[[-0.52  2.87 -0.43]
 [ 2.24 -4.68 -0.43]
 [ 4.57 -4.68 -0.43]
 [ 4.19  1.00  2.50]
 [ 2.24 -6.46 -3.56]]
->
[-0.43 -4.68  4.57]

[[ 5.55  3.33 -0.14]
 [-2.79  4.71  8.07]
 [ 7.66  3.65 -2.27]]
->
[-0.14  4.71  7.66]

[[ 4.57 -6.99  3.72 -3.33  4.90]
 [ 4.57 -5.02  3.72 -3.23  6.94]]
->
[ 4.90 -3.23]

[[ 7.29 -5.13 -1.69 -5.31]
 [ 7.22 -3.20 -0.92 -4.70]
 [-0.30 -3.83 -2.60  0.14]]
->
[-5.31 -0.92 -3.83]

[[-0.82  0.66 -4.46 -5.50  0.20]
 [-0.27 -1.37 -7.23  7.22 -3.93]]
->
[0.20 7.22]

[[-8.41 -6.28  7.78 -8.32  8.17]
 [-7.96 -6.47  7.79 -7.61  7.95]]
->
[ 8.17 -7.61]

[[ 8.04 -7.97  7.82  7.90  5.06]
 [ 7.87 -6.32  7.50  7.97  7.37]
 [-7.99 -7.91 -7.89  7.83 -7.81]
 [ 7.35 -7.47  7.84  7.84  7.50]]
->
[ 5.06  7.97 -7.89 -7.47]
